Each named turn below is shown by a few rows before and after it. Which turns, in which order, take the first row of each later pair to the second? The first pair is answered.
turn romu:
[  2   1   6 -15  -9   1   9 -21  10   6  -8   2  -3  10  -4 -18  11  -9
  -1 -19  16   8  -8   6 -27 -10 -22  11  27  -5  -7  -7  -3  -4 -15  -5
   6 -21  17  -7 -22  -4  -4   6] => [  8   8  12 -22 -13   3   7  -9  17 -13 -12  -1   2   6   5  -3  13 -13
   3 -14   5 -11 -21   9  -9 -10 -21   1  16  -7  11 -14  -5  -3 -16  -5
  13 -21  27   0 -17   3   1  14]
[-11   9  -4  11   3   5   7   7  -9  -5  -4   2  -1  -6   9  20   6 -13
   1  14 -16 -19  -7  -4  24  10  -7  10 -13  -5  15 -10   7  -7  -2   1
   5  16   6   0   8  -6  -8 -15] => [-16  10  -4   8  10  -1   6  -2 -12  11  -3   4 -10   8  11   7  -3 -10
   4  10  -8  -8   9  -9   9   8  -9  10  -4  -6  -1   4  18  -7  -2  -9
  -8  22 -15  -8  11  -5 -12 -24]
[  3   0  -5   8   7   4  -8   7  -3   2  12  -6   3  -2   2   8  -1   9
   2   5   3  -8 -10  -3  15   1  -1  -5   0  -1   9  -5  -7  -9   3   0
  -4   5   0  -1  -4   6  -7   1] => [  2   2  -6   5  12   0 -10   4  -1   7  10  -5  -2   6   7   4  -6   9
   4   5   5  -5  -3  -6   9   0  -1  -6   3  -3   2   1  -2  -8   2  -3
  -9  10  -9  -4   0   9  -8  -2]
turn dor:
[  6   4   0   0  -9   7  -2  11   8   1  -4   4   5  -4   4   1  -2  -8
  -2   2 -13  -9 -13  -2  16   8   0  -9   2   8  17  -5  -8  -2  -6  -2
   9   1   7   5   0   5   7  11] => [  5   4  -2   2  -8   6  -2  13   8   2  -2   3   6  -7   1   1  -4 -11
  -5   1 -12  -9 -11  -4  17   9   1  -9   2   9  17  -4 -10   0  -4  -1
  10   3   8   4  -3   4   5  12]
[  2   5  -3  15 -12   3   1  17   1  15   6   5   1  10  -8   3  -7  -8
  -7  -6  -1  -3   4  -2   4   1  -4 -14  -1 -17  11  -3  -4  -2  10  -7
   3   4   2  15 -12  -1  -7  10] => [  1  12   3   1 -11  -1   0  13   7  10   0   6  -2  16   3   2 -10  -8
  -1  -4  -5  -8   8   1   1  -1  -8 -20   1 -21  13   0   2   3   7 -12
   0   3  -4  14  -2   5  -3  10]
[-16  13   8  -7  -4  -2  -8   4   0  -8  15  19  15   1   7 -13  -9 -19
 -10 -17   0  -5  24   4  -7   8 -12  -5  15  -9   7   4   3  12  -7 -13
  -7   2 -12  -8   7  -5   5  13] => [  0  11  15 -19  -8   1  -7  -8   2 -24   8  21  21  -6  14  -4   3  -7
  -5 -11   1  -6  10   9 -11   1 -12  -5  12 -11  10  -5   6   7 -12  -6
   0 -13  -2  -3  20  -3  12   4]
[ 13   4  -4  -6 -12   3  11  10  17  13  -5   9  -2   2   1 -13 -12 -11
  -2 -15   2   5   0 -12  10  -1   0 -16   8  -3   2  -6   6  -4  -8  -2
   3  -2  11   2  -7   2  -5   5] => [ 15   5  -3  -9 -12   4  10   9  19  10  -7  10  -3   3   4 -13 -11 -11
  -1 -14   2   3  -1 -12  10  -3  -1 -20   9  -4   3  -7   8  -3  -8  -3
   2  -4  12   2  -3   3  -3   4]
turn vuf:
[ -2   9   4  -8  -3   0  -6  -1   7   8  -3   9  -6  26  13 -13 -10  -1
   0  -5   2   4  14   1  -3   6   6  -8   1  -7 -10   8  16   5   2   1
  -1   1   7   0   0  -4   1   3] => [ -1  10   9 -13  -8   0  -2  -2  11   1  -6   9  -2  19  12 -11  -3  -5
  -3  -9   0   1   9   4  -3   8   5  -7   1  -6  -3   0  11   6   1   6
   6  -9  18   3  -1  -6   4   7]
[ -5   2   3  -6  -5   0   5  -4  -2 -13   7   5  -1  -6  -6   1  12  -3
   1  -5  -1  -5   2   6 -13   6  -5   1   1   0   0  -7  -7   4  -1   0
   2 -12   7   4   5  -4   5   0] => [ 16  -6 -11  -2   0   1   0   3  -4   0   9   9  -4   3  -5   5   1  11
   6   1   3  -1  -4  -4  -2  -1  -2  -8  -2   1  -7  -1   4  -7  -1  -2
  -3  -3  -1   3   5   4  -2  -6]
[  2   7   7  -6  -4  -3   0 -10  -7  -7  -2  -1   3   2   3   2   6   2
   0  -3   0  -6   0  -2  -7   2  -2   7  -1   1   3  -3  -1  -1   1  -5
  -3  -1   1   1   3  -4   5   0] => [14  2  1 -5 -1 -1  0 -6 -6 -3 -1  2  2  5  3  5  2  8  2 -1  2 -5 -4 -6
  0  0  0  1 -2  1  2 -2  3 -6  1 -5 -4  1  0  1  2 -1  3 -1]
[ 25  -5  10 -13  -8   1  10  -2  14  -9   0   2   2  -7  12   6  10   7
  -3   5  -1  -6 -21   5  -4  -5   8 -10  -9 -12  11   0  -1   0  -8   4
   7 -10  15  -2   5   9   3  -5] => [  4  -5   2  -3  11  -7   2  -3  -1   7   7  -2 -10  15  11  -2  -4  11
   2  11   4   3   3   2 -15  -3   9  -4  -7  -9  -8  21   5   7   1  -6
 -13  14 -17 -12   6  10  -2 -11]
turn tenoz:
[-23  26   3 -11  16   1  -6  25  -6   7  14 -15   1  16  12  -5  -9 -20
  -5   6 -12   0  21  -1  -6  -5 -12  -7  -1   2  -1  12   3  15  -9 -15
 -23  -1  -8 -10  11   2  -6   6] => [-25  22   6 -13  11   1   0  15  -5  13  15 -12   1  12   9 -14  -7 -20
  -9  -3  -7   8  27  -2 -17  -4 -14  -3   7   2  -8  12   1  13 -11 -13
 -23  -8  -6 -13   8  -4  -7   3]
[ 11 -12 -14   3   2  -2   2   6   1  10   1   5  -2  21  -4   5 -10  -1
  12  -9   6  -6  -5   1  -2  15  20  -7 -10  -4   4   8  21   5  14 -12
 -14  11 -34  16  -3  11  -1 -17] => [ 10 -13 -12  -3  -3  -2   8  -6   6  18   0   9  -2  17  -8  -8  -9  -2
   7 -18  11   4   1   0 -15  16  18  -1   1  -6  -4   7  21   3  12 -12
 -17   2 -32  14  -6   5   0 -21]
[ 13   2 -25  -1 -11   6   6 -13   0  -4   3 -18   8   9   5 -18  -7 -10
 -10   0  15  -2 -10   8  -9  19   2  -2  10   6  -5  -5 -10 -12   7   3
  -2  -6 -14  -2   3  10  -7 -11] => [ 10   0 -27   4  -7   7   3 -10  -5  -8   7 -20   9   8   1 -12  -5  -8
 -10   4  16  -5 -14  10  -7  20   4   3   7   9  -4  -6 -14 -10   9   4
  -1  -3 -13  -2   3   9  -7 -12]
[ 27   7  10 -22  -7   2   3  -5  21   0 -12   8  -1   3   9  -3  -8   0
   9 -11   0  -2  -5 -13   5  -6  -3 -17   2  -8  -6   0  20  -8  -9  -8
   3 -20   9  13   6  10   2  -3] => [ 12  -5  10  -7  -6   5  10 -20   9   4  -7   6   7 -14 -13 -11   8   1
  -2 -17   9  15   0  -4 -16  -4  -3   8  11  -3 -15  -5   3  -9  -6   3
   4 -29  20   8  -6  -6  -1  -8]
turn tar:
[  9   6  -6 -12  -6   3   6  -6   0  -6   5  13  -2  -1  12 -14  15  -7
 -23   7  -2   5   7 -10  -4  15   0 -27  10   4  -8 -13   4  -2   9  -6
  -5 -14 -12   0  -2   1   5   6] => [  3   5 -10  -5   7   1   1  -4 -11  -4   9   7  -4   8  11  -8  13   0
 -21  16  -1   7  10 -11  -6  13   1 -22   5   7 -14  -5   4  -2  14  -9
 -12  -3 -25  -3   0   3   3   0]
[-20   3  -4   9   6  -6  -5   8 -14  15   7  -2  -7  11  -5  -9  -7  -4
   3  -4   5   7  21  -3  -1   7   0   6  -3   1  -1  12   1   2   7  -9
 -11  13 -15  -5  -5  -4   0   2] => [-27   2   1  13  -1  -3   1   7 -12   3   7  -5   3  -6 -12  -6   4 -12
  -3  -7   1   3  14   4   2  10   1  14  -6   2   9   0 -13   5   7   0
   2   4   4  -2 -12 -11   1  10]
[  1   4  -3   6  -3  -1  -1   6   1 -11   5  -1   4   5  10  16   8  -3
  -3   4  -6 -12 -12   6   1  -2   1   3  -7  10  13  -8  -4   3   1   8
   2   9   5  -6   6   3   2   1] => [  9   5  -1  -2 -10   0   2   4  12  -7   2   3   2   6  15  10   6  -5
  -4  -1  -6 -12 -11   1   1  -3  -1  -3  -2   7  14  -9   3   3  -3   7
   4   2   8  -4   6   4   4   1]
[ -5  -3 -11  12   4   4  -4   5 -12  -8   7  -6   7  -6  -4  10   0   3
  -8   7   2   1  -3   4  -3  -9   5   4 -10   4   0   1  -9  16  -5   6
  -3  11  -7   8  -5  -1  -3   6] => [  3  -1  -6   0 -10   5   3   1   3 -10   2   0   8 -16   0   3   3  -4
 -12  -4   1  -1  -6   3  -2  -7   1   0  -5   0   7  -7  -7  14 -11   8
   6  -2  10  11  -7  -4   0   8]

Between the rows of a pair lie two turns.
[ -8  16  -6  -8   4  -4 -17   6   7   6   6   1   0   6   4  -3 -13 -13
 -11   3  -6  -5  13   1  -6  -9  -5 -11   1 -10   0  16   7  18  10 -16
 -10  22 -21  -6   2   4   6   4] => [  9  -5 -13   9 -12  12  -6   6   7   9   9   6  15 -26 -20   0   3  -5
 -23  -7   3   7 -10   2  -3  -9  -1  -2   1  -8   2  -4 -10   1   9   6
   6   0  15   1 -20  -7  -2   3]	romu, vuf
[  2 -14   8  15  -9  13   6 -16 -15  -4  18   4  -8 -28  -5  19   9   6
  -1 -12   9   8  -5   8  -4  12  -7  -8 -22  -7   2 -10  -5  -2   1   7
   1 -24  10  -8   7 -10   0 -12] => [ -6 -11  -1  18   4   5  -1  -9 -19  14  24   1 -20  -5  -2  12  -9   6
   3  -9  11  11  13   0  -2  13  -7 -11 -20  -7 -12   8   5   2   5  -6
 -15  -2 -19 -15   7  -4  -7 -14]	vuf, dor
[-20   3  15 -11  -8  -1  -8  -3  -1  25 -18  -8   2   4  11 -16   3  -6
 -15 -14  17  -7  16 -11 -22   5  -9   0   7 -11  14   1   9  10   1  -5
   9 -11   4   6  20   3  -9   7] => [ -6  -2  12 -11   2   0 -13  -8  -8  25 -19  -7   2  12  17  -8   1  12
  -8  -2  24  -4  11 -13 -25  -3  -7  -2   2 -11   3   6  17   4   3  -6
   2  -9  -7   4  28   8 -11  -4]	dor, tar
[  2   4  13 -13  -5   0   0  -8   3 -21  -8  -2   4  -4   8   7   8  -3
   2   3  -4 -11  -7   8   0  -4  -7  -2  -2  -6   7  -9   0   1  -7   0
   7  -9   6   3  13  -1   8   4] => [  1  -9   4   5  -8   5   4  -5  -3  -8  -2   0   8 -16 -11   2  10   0
  -6  -3   2   0 -10   7   0  -2  -4   7   0  -3   4 -12  -8  -5  -5   8
  10 -11  17   2  -4 -11   2   2]	tenoz, dor
[ -3  -1  -6  14  13  -4  -7   7 -16  -2   6  -2  -3   9  -1   6  -3   5
   8  18   1  -1  -3   0  -1  -5   5   0  -8   4  -7  11   3  -2   9  -4
  -7  15 -18  -1  10   1  -2  -9] => [-14  11  15  -9  -7  -5   5  -8   6 -17  -7   1  -1  -3  10  -5   7 -17
   0   0  -7  -8   1   9  -8   2  -4   0   4   0  11  -2   0   8   0  -3
   7  -7   4   0  14  -6  11   0]	tenoz, vuf
[  5   3  12  -2  -6  10  11 -24  -2  -1  -7   7  -5 -15   7  -2  17   4
  -1   7   5   3  -9  -8 -21   3   1  16  13  -3  -7  -5  -6  10 -10   5
  -1 -24   0   6   0 -11   3 -14] => [  2   1   8   5   7   5   4 -23 -13   2  -3   3  -9  -3   6   3  10  13
   4  17   7   5  -5 -10 -22   1   4  19   8  -2 -18   4  -3  11  -5   2
 -10 -10 -18   1   5  -7  -2 -18]	tar, tar
[ 10   8  -3 -12 -14  -2   9  10  21   7  -2   5  -2  12  13 -15 -24 -20
  -1 -13 -10 -18   3 -11  11  -4  -8 -17  11   1  15  -1   4   7   2  -6
   0   5  -2   0  -8  -2 -13   8] => [ -5  -4 -13  10   2  -2   8   5  -3  23  10   0  -3  15  -4 -17 -21  -8
  -3  -7   4   0  15  -8  -4  -3  -4   5  12   6  -5   8  -4   5  11  -4
 -12  18 -17  -8 -16  -9 -22  -3]	romu, tar
[ -2   2  -1   2   3   4   2 -11  -6  14  -5  -2  -3  -9  -8  -1   2  19
 -13   4  15   8   1  -4  -9 -10   0   1   6  -8  -1   6  -2   0   1  -7
   7  13   4  -6   0  -5   1   1] => [  3   5  -2  -1   7   4  -3   0  -6   7  -7  -3  -4  -1   0   8  -3  19
  -7  11   8  -3  -4  -6   5 -12   1  -7  -2  -9   6   7   4   1   0 -11
   7  21  -1  -3   3   3   2   4]	tenoz, tenoz
[ 13  11  -5  -2 -10  -6   0   6  16  16   0   2  -3  -3   0  -8  -9  -9
  -2 -26   5  -2   2 -22   8   4 -10 -23  -3  -1   8 -11  20   0   8   4
  -3  -6   7   9  -6 -11 -11  12] => [ -3   0  -8  22  -1  -1  -1  10  -8   7   9  -9   7 -15 -20   6   5  -4
  -6 -15   6   0  -7 -12   6   6  -4  -2 -14   4   8 -17  -3   2  16  15
   0  -3  12   8 -16 -18 -12  12]	tenoz, tenoz
[-20  -6  20   2  13  -2   5 -41  -7  -1 -11  -5  -4  -5   4  -7  17   6
  14   1  13  20  16  14 -38   2   2  16   0  -4  -8   8   1  12  -6   2
  -7  -9  -7  -8  13   1   2 -14] => [ 13 -16  10  10   8   8   0 -13  -9 -23 -11  -6  10 -17   3  26  19  19
  20  20   5   3 -24  12  -1  -2  12   0 -27  -3  12  -9  -4   0  -6  14
   9 -12  16   8  10  12   1  -8]	tenoz, vuf
[  6 -10  10  -7  13   0  -4 -10 -10 -11   1  -7 -11  14   2   9   5  10
  14  17  -1  -5  -2   9   0  -8   4   2   3   4  -5  -5   5   0  -5  -1
  -7   7 -12  -5  16   4   5 -10] => [ -3 -10  13  -2  13   0  -3 -12 -13 -16   2 -10  -6   7  -2   9  12   6
  11  17  -2  -5  -2  11  -4  -6   5  12   3   6  -3  -9  -4   2  -3   4
  -3   4  -5  -6  12   0   5 -10]	tenoz, tar
[ -1 -10   4   4  11   0   3 -17  -9   3   1  -1   0  -3  -4   1   9  13
   4   1  12  11   2   5 -20  -6   0  14   7   0 -18   5  -2  -4   1   2
  -3  -5  -6  -3   5  -6  -2 -17] => [ 20  -2   8 -12  -5   2   6 -10  12 -10  -9   5   3  -7   8   6   8   8
   5  -3   3  -2 -12   0  -2  -7  -1  -6   4  -5  -1  -5   6  -6  -7   3
   9 -18  13   7  10   1   2  -9]	romu, tar
[ 25 -12 -10   4  -6   9   1   3   2  11  -1   8   5  -2  -5   0   3  14
  -6  -5   8   8  -9  -6   8  -7   4  -8   1  -1  -8  -6   1 -15  -4   9
   2  -7  12   4 -11   7  -6   0] => [ 25  -7  -5  -7 -10   8   3  -6   8  12  -5  11   2  -1   1  -9   3   9
  -7 -10   8   9  -5  -7   0  -8   1  -9   6  -2  -9  -6   6 -14  -7   6
   1 -13  11   2  -6   6  -2  -3]	romu, tenoz
[ 8  2 -2 -4  0  2 -1  1  1 -6  1 -2  1  0  7  3  0  5 -1  2 -4 -1 -9 -1
  3 -5 -1 -3 -1  1 -1 -2 -1 -6 -4  1  0 -4  5  2  1  6  0 -1] => [-2  4 -3 -5  5 -1 -1 -4 -2  1  4 -3 -3  5  6 -3 -2  3 -1 -1 -2  4  2 -1
 -6 -4 -2  1  4  2 -8  5  1 -3 -4 -3 -5 -1 -5 -2  1  3  0 -4]	tenoz, vuf
[  6  11  -7  -6   2  -3   1  17   0  -1   5   4   4  13   8  11  -8  -5
   1  -8  -7 -11   2  -2   8   0   2   0  -6   1  16   1   6   6  -6  -9
  -7  12   6   3   2  -5   1  19] => [ 13   9  -5 -10   4  -3  -1  13   0  -5   2   4   5  15  13  16  -6   4
   3  -3  -6  -9  -3   0   6  -3   2  -2  -6  -1  14   0   9   3  -8  -9
  -8  11   5   5  10  -1   2  14]	dor, tar
[  8  12  -6   5   9   3   6  -5 -16  14   2   2  -3  -8  -5 -11  14   5
   1  -5   4  -6  -2  -5   2   2  -2  -3  17  -5  -8  -4   0  -6   5   1
  -2  -9  -2  -6  -8 -11   1  -6] => [ 11  15  -7   4  13   2   1   8 -16   7   3  -1  -4  -1   1   1   8   6
   7   5  -1 -16  -8  -7  15   2   0 -13   8  -5  -2  -4   2  -4   6  -3
  -1  -2  -7  -3  -4  -2   1  -2]	tenoz, tenoz
[-18   2  -3  11   5   0  -5   6 -12  -4   9 -11  -4   4   1   3   1  -4
  -4   9  -4  -1   3  -2   4   5  -1  13  -1   3   4   1  -9  17   5  -1
  10  12  -4  -4  -3  -4   5   5] => [ -8   4   4  -3   3   2  -5  -3  -8 -18   1 -10   0   2  12   9   9   5
   0  15  -5  -5  -5   3   0  -1  -1  10  -2   1   7  -4  -5  16  -1   3
  14   2  -1  -2  11   0  12  -1]	dor, dor
[ 22  11  10 -22 -14  -9   4 -16   9  -1   1  12   4   2   8   1   4  19
   8  -4  18   8  -3  -3 -12  -5 -11   1  18  -2 -17  -6   9   0  -6  -1
 -17 -14  -6   2  12   1   4  -8] => [ 14  10  15 -16 -10  -5   2  -4  -1 -26   1   2  16  -7   4  23  15  15
   9  10   8  -6 -19   5   1  -2  -6   6   2   1   3 -18  -6   3  -2   6
  -8 -13   6   6  14   4   9   0]	tenoz, romu
